500 stands for zero in the data rows.
Here are some points:
  354  88  653  419  766  408  352  729  474  378  672  579  435  369  411  548  489  556  644  520  529  479  410  464
  773  659  260  645  854  652  159  827  737  522  351  554  522  550  637  312  420  436  750  514  463  291  487  422
  483  579  420  439  409  719  545  543  491  592  504  390  462  453  541  294  459  460  543  579  491  541  552  510
  324  484  517  445  523  754  538  491  375  665  450  403  554  632  760  328  515  535  433  500  833  378  584  504
  695  636  364  516  360  597  521  356  448  454  417  454  479  402  549  348  470  423  604  575  509  473  552  393
  779  449  329  359  547  329  397  371  581  597  578  472  533  648  456  530  535  326  469  446  498  535  614  515
  306  301  723  379  604  652  514  515  437  605  521  483  605  483  571  434  521  659  537  412  666  435  509  517
  525  585  542  614  500  484  409  422  413  329  563  551  569  506  427  607  470  461  572  523  410  582  290  443
  462  543  654  370  728  835  428  786  598  438  514  519  534  410  743  409  403  569  597  531  297  516  565  584
  686  814  415  395  685  503  452  370  647  677  366  483  498  618  554  549  525  365  418  576  209  602  576  516
  459  506  590  329  428  166  403  226  522  815  458  589  560  559  656  849  507  288  330  471  627  197  489  601
  408  338  563  516  541  636  369  532  500  445  586  516  573  526  599  545  483  624  497  515  432  516  582  455
  467  503  464  541  386  772  467  515  327  514  480  374  466  542  494  419  445  517  517  396  525  545  389  529
  591  209  620  136  392  476  720  559  226  535  680  403  348  214  417  658  420  176  447  409  251  611  523  602
  571  499  330  573  301  745  573  354  399  622  573  353  652  552  499  271  528  521  458  442  706  601  516  487
  579  484  389  553  473  499  475  574  503  657  534  616  583  563  421  281  496  519  511  500  726  349  421  446
  263  434  487  500  354  538  668  502  507  488  565  593  480  458  470  445  440  543  502  624  680  613  445  402
  550  517  328  411  561  692  492  563  538  604  331  519  434  466  461  466  482  556  577  586  185  491  628  471
  369  612  459  523  365  378  665  372  612  591  536  503  441  456  443  535  548  479  370  519  439  492  635  540
  767  722  432  329  561  501  470  285  585  622  348  400  477  586  500  606  528  238  395  553  182  663  546  514
  409  620  508  611  283  249  446  237  580  614  483  678  547  395  664  605  513  367  552  520  511  268  400  628
  543  598  440  533  441  553  510  409  500  531  493  470  545  475  561  443  491  500  494  545  520  522  569  447
  420  302  708  562  602  639  433  669  319  306  704  556  420  508  521  620  406  738  658  468  504  742  398  385
  559  406  528  383  661  595  428  661  569  407  545  473  422  370  636  532  491  650  537  505  338  531  745  410
  372  427  581  529  475  506  385  503  545  523  493  509  642  618  519  634  540  619  527  458  415  440  690  502
  494  295  420  335  713  402  444  472  643  614  524  561  569  592  504  518  581  614  365  624  513  347  681  455
Here are 12 more points, each followed by its number:
  646  592  369  544  465  568  492  420  452  550  502  421  559  464  555  441  514  500  513  536  518  528  566  414 0
  560  526  352  609  400  565  444  458  466  480  544  431  478  433  477  481  494  531  540  499  511  538  506  518 1
  473  479  469  493  490  648  554  582  432  544  393  502  509  497  474  324  485  582  513  486  596  477  457  436 2
  677  420  407  545  483  633  504  582  349  310  672  341  437  279  292  289  379  517  499  392  430  718  476  398 3
  600  612  270  645  662  491  356  525  652  297  391  232  333  308  442  498  537  389  585  497  343  458  581  473 4
  599  536  239  532  488  544  512  490  560  511  530  445  375  588  564  528  495  247  369  531  534  592  540  448 5
  457  590  644  588  707  672  433  729  523  255  488  579  430  423  489  636  491  509  613  471  298  589  481  432 6
  682  566  112  569  411  624  605  472  492  504  490  439  392  696  523  525  495  148  307  547  624  588  475  427 7
  596  755  378  542  547  473  401  460  620  566  357  472  623  563  611  492  466  314  614  492  422  233  422  579 8
  481  564  522  453  325  385  527  366  442  435  488  507  448  428  475  521  525  529  496  437  460  551  473  525 9
  359  480  455  438  673  579  535  555  582  584  500  453  483  641  614  430  614  642  455  494  676  344  677  486 10
  665  417  396  431  417  534  549  365  167  709  569  356  410  465  311  537  355  34  431  365  552  563  346  529 11
Which of these numbered points is nearest to each point below by angle, seen from the average point of the first points? Its number follows each.
  324  403  646  509  651  637  511  691  494  346  512  539  480  560  586  590  480  557  447  483  554  586  391  546 > 6
  611  752  326  489  555  434  368  392  661  584  332  437  667  550  578  523  569  338  508  488  435  227  500  650 > 8
  602  519  326  522  422  480  511  507  516  628  518  536  531  601  432  313  564  403  406  506  749  397  456  432 > 7
  390  539  560  537  522  446  609  503  640  612  562  478  480  522  484  503  540  569  496  515  590  435  563  551 > 10
  669  750  320  486  585  502  359  561  672  623  326  406  605  581  484  510  533  319  586  475  445  270  382  556 > 8
  697  352  381  611  541  620  430  593  399  394  648  354  461  362  342  348  429  571  550  479  408  640  501  476 > 3
  521  573  540  498  310  266  480  389  483  351  446  471  508  419  474  713  492  493  408  445  296  616  502  586 > 9
  518  470  409  495  440  577  501  356  383  578  594  414  587  597  654  430  481  462  390  494  682  478  516  531 > 7
  481  372  415  318  586  370  456  428  646  616  456  565  620  537  561  470  521  617  379  648  447  392  706  482 > 10
  685  400  436  618  480  621  467  540  384  398  603  327  405  332  269  391  463  384  473  429  488  661  422  450 > 3
  532  558  528  616  338  269  483  339  487  302  391  516  441  400  442  675  476  491  428  465  358  547  447  561 > 9
  616  431  378  432  422  520  554  294  214  712  562  404  452  456  359  601  432  11  417  328  617  563  303  594 > 11
  646  310  579  599  625  529  407  854  405  259  669  392  511  342  378  423  388  609  660  394  340  672  545  363 > 3
  489  399  608  428  376  586  598  649  406  360  555  475  657  415  428  324  469  665  657  593  300  649  453  607 > 3
  606  332  503  466  535  443  411  451  383  523  489  247  518  482  423  498  494  435  412  438  478  428  557  571 > 11
  242  493  520  562  523  512  738  588  566  435  248  636  528  360  280  402  469  400  378  397  717  420  435  404 > 2
  557  586  538  682  423  497  502  553  539  301  413  551  507  356  409  400  431  563  596  483  486  574  470  313 > 3
  420  681  375  739  310  685  555  564  495  297  488  354  494  576  373  413  581  427  330  363  597  608  462  459 > 1
  497  661  335  339  580  347  543  340  800  561  521  835  305  536  843  714  557  348  436  781  533  525  511  543 > 5
  535  581  400  595  266  484  425  413  508  391  464  562  456  394  582  530  420  469  614  430  500  427  375  496 > 1
  453  589  438  640  357  218  440  288  609  655  500  695  524  423  585  634  476  330  536  523  571  283  422  599 > 8
  756  456  318  618  539  497  295  427  390  369  469  253  390  468  276  445  435  320  516  399  396  534  510  374 > 4
  554  553  528  523  305  321  522  336  541  332  482  438  456  343  501  703  496  432  418  453  275  631  526  643 > 9
  933  469  414  426  361  250  403  633  363  400  453  464  319  389  244  599  424  336  606  401  273  510  428  431 > 3
  524  591  279  420  411  613  489  430  525  581  406  423  415  528  394  546  586  603  550  624  244  536  643  514 > 4
  459  531  614  578  207  421  600  311  430  432  622  499  549  452  351  467  557  576  513  551  525  628  314  451 > 9
  593  580  306  519  444  400  506  328  488  618  397  423  442  527  432  532  545  349  336  561  593  276  481  462 > 7
